Named turns come first, each shown by rows before and after it. Which turns, in which order, take the first row of each pair that follows to the second? Write the first one first, as in the answered first pair.
turn T:
1,-2,-3,8,6,-1,5,-2,13,-1  ->  1,4,-4,8,7,-1,4,-2,10,4
-2,-4,1,4,-1,9,-7,-9,-14,-3  ->  0,-2,1,4,-2,8,-9,-8,-15,-1
7,-6,0,-8,4,6,-16,-3,-8,-5  ->  -1,-11,5,-5,8,7,-10,-7,-7,-10
5,14,-9,3,8,2,-3,4,1,8  ->  12,-4,-14,-2,2,1,-3,7,6,-2
turn M:
-5,-16,11,7,1,-3,-6,5,8,-1  ->  -10,-17,6,10,2,-3,-4,0,6,-1
-17,-10,-3,13,7,9,4,-6,4,-7  ->  -11,2,-4,16,15,6,8,-1,12,-2
14,12,-6,-3,-3,3,0,12,-1,7  ->  13,3,0,-8,-11,5,-5,11,-5,3
turn Q:
-10,-2,4,3,-6,5,-4,-7,-8,2  ->  0,3,-13,7,4,-1,4,-1,4,5
14,0,1,-6,-17,2,-10,5,-7,4  ->  21,6,-4,-1,-7,-3,-1,11,6,4
30,3,9,-6,-2,-6,-8,29,12,-2  ->  19,-9,16,-12,-19,1,-22,19,-7,-4
0,3,11,1,2,4,-4,-3,-4,3  ->  4,-1,-8,2,1,2,-5,-4,-5,5
Pairs:
Each pair is two turns apart.
3,-2,11,2,-6,-12,8,8,19,1  ->  -16,-9,14,4,-13,-5,1,-8,0,2	Q then T
0,-10,6,5,-4,1,-1,-2,11,-7  ->  2,-8,3,6,-2,0,1,-1,13,-7	Q then Q
6,-2,4,-2,0,-2,-2,6,5,-4  ->  8,-2,-2,-1,-1,-3,-3,5,5,-3	Q then Q
-13,-5,-6,0,-3,3,0,-8,-11,6  ->  5,7,1,-1,8,-5,7,10,10,6	Q then M
9,8,8,-3,5,2,4,18,12,10  ->  11,-12,-7,-9,-12,5,-7,12,0,7	M then Q
0,-11,-5,4,-11,-5,-20,1,-7,9  ->  12,-6,6,2,-3,-10,-12,15,11,5	Q then M
-6,-20,16,-6,1,1,12,0,-3,-17  ->  -11,-7,0,5,18,-1,22,-6,1,-10	M then M
4,5,6,-2,-12,2,-10,4,-5,7  ->  -5,-13,-3,2,-10,3,-2,-7,-6,-3	T then M
16,-13,-2,-14,-5,5,-5,5,-5,0  ->  7,-12,10,-6,12,1,13,4,8,-9	Q then T
15,1,12,-10,-10,4,-5,16,8,2  ->  7,-22,-8,-7,-14,7,-2,2,3,-6	T then Q
10,13,-4,-5,7,-2,-6,18,13,6  ->  5,-18,-2,-8,-3,0,-3,13,13,-12	T then M
8,-3,-10,2,0,-10,-1,3,-4,-11  ->  1,1,-3,6,9,-10,7,2,-1,-11	T then M
-6,20,-6,7,11,-2,9,-2,-1,17  ->  20,-1,-1,-9,-7,-4,-1,18,11,5	M then T
-1,2,18,-7,-5,7,-2,-3,4,-6  ->  -6,2,15,-5,-7,9,-5,-9,-3,-4	T then M
6,1,6,3,6,-5,8,9,15,-5  ->  -1,-15,10,-1,-5,-1,2,3,5,-11	M then M
-7,11,1,3,0,4,1,-9,-10,2  ->  10,5,-15,-1,-3,0,-2,-1,-4,2	Q then T
21,-3,-17,-7,-12,-2,-15,5,-6,2  ->  -3,-19,-17,8,5,-3,11,-12,4,-15	T then M
12,15,11,-5,4,-2,1,16,11,4  ->  18,7,-18,-3,0,-3,-4,11,6,8	Q then Q
-12,6,0,7,18,7,11,-7,-7,2  ->  16,13,-6,-5,9,3,-1,14,0,9	M then T
-4,1,11,-4,11,3,11,-5,-5,1  ->  -2,-1,-6,-4,4,5,2,-10,-15,8	Q then T
10,13,11,3,11,4,1,6,-1,7  ->  15,-4,-7,-3,-5,6,-11,1,-11,6	M then Q
-12,15,14,-2,5,8,-15,-3,-2,7  ->  -3,-4,-3,-9,-10,10,-24,-2,-6,2	T then M
9,13,15,-6,8,0,4,14,13,-1  ->  11,-14,-15,-12,-13,5,-11,5,-3,-4	M then Q
-17,-10,1,3,-6,4,-1,-13,-14,-3  ->  0,13,-18,5,1,0,-6,-5,-10,14	M then T
10,11,-7,2,-1,-1,-7,6,-3,9  ->  8,-15,-11,2,-5,-1,-1,2,0,-6	T then M
1,-9,3,-4,4,0,8,4,8,-12  ->  -7,-12,-6,0,3,2,7,-5,-1,-10	Q then M
-8,-10,-7,5,5,2,5,-4,-1,-5  ->  -2,11,-1,4,10,0,2,4,1,7	T then M
11,-2,-2,-1,3,-7,8,8,16,-6  ->  -12,-15,5,0,-8,2,1,-11,-6,-8	Q then M
6,-3,-2,12,18,-11,6,-5,12,6  ->  15,-14,15,1,2,-9,-5,5,10,0	M then M
4,-17,-2,-7,6,4,6,4,10,-8  ->  1,-15,-6,-5,9,3,9,0,10,-6	M then M
-10,1,3,10,9,6,9,-11,2,-9  ->  9,20,-3,4,6,3,-1,3,6,4	M then T
-14,-9,-6,13,16,-3,20,-9,8,-14  ->  -19,2,2,14,19,-2,19,-11,4,-9	Q then M
12,3,1,-7,10,0,-2,8,3,-2  ->  12,-3,-9,-8,5,2,-6,4,-3,-1	Q then Q
1,4,2,1,0,-3,-4,5,2,2  ->  1,4,-3,1,-1,-4,-4,5,2,2	Q then Q
14,1,4,-8,-12,-1,-5,14,12,4  ->  15,-1,-3,-8,-14,-1,-6,13,10,5	Q then Q
0,5,-7,-2,-13,8,-12,2,-6,15  ->  4,16,-4,3,4,3,1,9,10,15	M then Q
4,17,8,4,17,7,16,4,17,2  ->  21,3,12,-12,-8,9,-4,15,11,-2	T then M
2,9,-14,3,17,-4,7,0,1,3  ->  6,-6,-17,-1,12,-4,7,3,5,-5	T then T
4,-2,-14,2,1,0,4,5,2,1  ->  0,2,12,-2,-3,3,1,9,2,-2	M then Q
-5,11,-11,4,0,4,-1,-6,-8,1  ->  -10,12,0,3,-2,6,-2,-6,-11,0	Q then Q
-19,3,-6,5,6,7,1,-16,-12,6  ->  7,13,-21,1,7,1,-4,0,0,15	Q then T
1,-16,6,-5,7,3,8,-6,-3,-4  ->  3,-6,1,-1,16,1,13,-5,3,-1	M then M
-12,-1,20,2,7,4,7,-7,6,-10  ->  19,7,1,-10,-9,1,-14,9,3,4	T then T
0,14,-16,7,0,2,-2,-2,-8,21  ->  2,16,19,-1,-3,2,-3,9,-3,16	Q then M
7,7,17,0,-6,4,-18,13,-6,-1  ->  -13,-5,0,9,-3,7,-13,-9,-19,-3	M then M
4,11,-4,-3,-10,4,-14,0,-17,13  ->  6,-15,-10,-6,-16,3,-11,0,-11,-2	M then T
3,-8,-15,1,-2,1,-2,-3,-1,-5  ->  -2,4,-9,6,11,-1,7,-3,5,-4	T then M
-9,11,3,-1,9,-6,-9,-9,2,2  ->  -5,13,-2,-3,8,-7,-11,-6,3,5	Q then M
8,-2,-17,-2,-11,0,-15,-1,-11,3  ->  15,2,15,-5,-6,-4,-6,14,6,-5	Q then M
-1,-4,5,-4,-11,1,-6,0,-7,0  ->  -7,0,8,-1,-6,1,-3,-4,-8,1	T then T
2,-8,-10,4,9,-3,9,4,10,-7  ->  -3,2,0,6,14,-1,11,4,10,-4	M then T
5,5,-6,-7,2,4,-2,-4,2,9  ->  6,5,3,-9,1,5,-3,0,3,7	M then Q
-8,33,2,13,12,8,7,-5,1,19  ->  25,2,-11,-10,-22,8,-18,13,-1,10	T then M
-5,-11,7,3,7,-4,15,-2,12,-13  ->  14,19,-4,-3,1,-4,-5,10,4,12	T then T
2,10,20,9,17,-3,11,-7,14,0  ->  11,3,-20,11,15,-6,8,-11,12,4	Q then Q
-5,17,-5,3,9,0,4,-4,-3,9  ->  -5,18,6,0,4,2,-1,-3,-7,9	Q then M
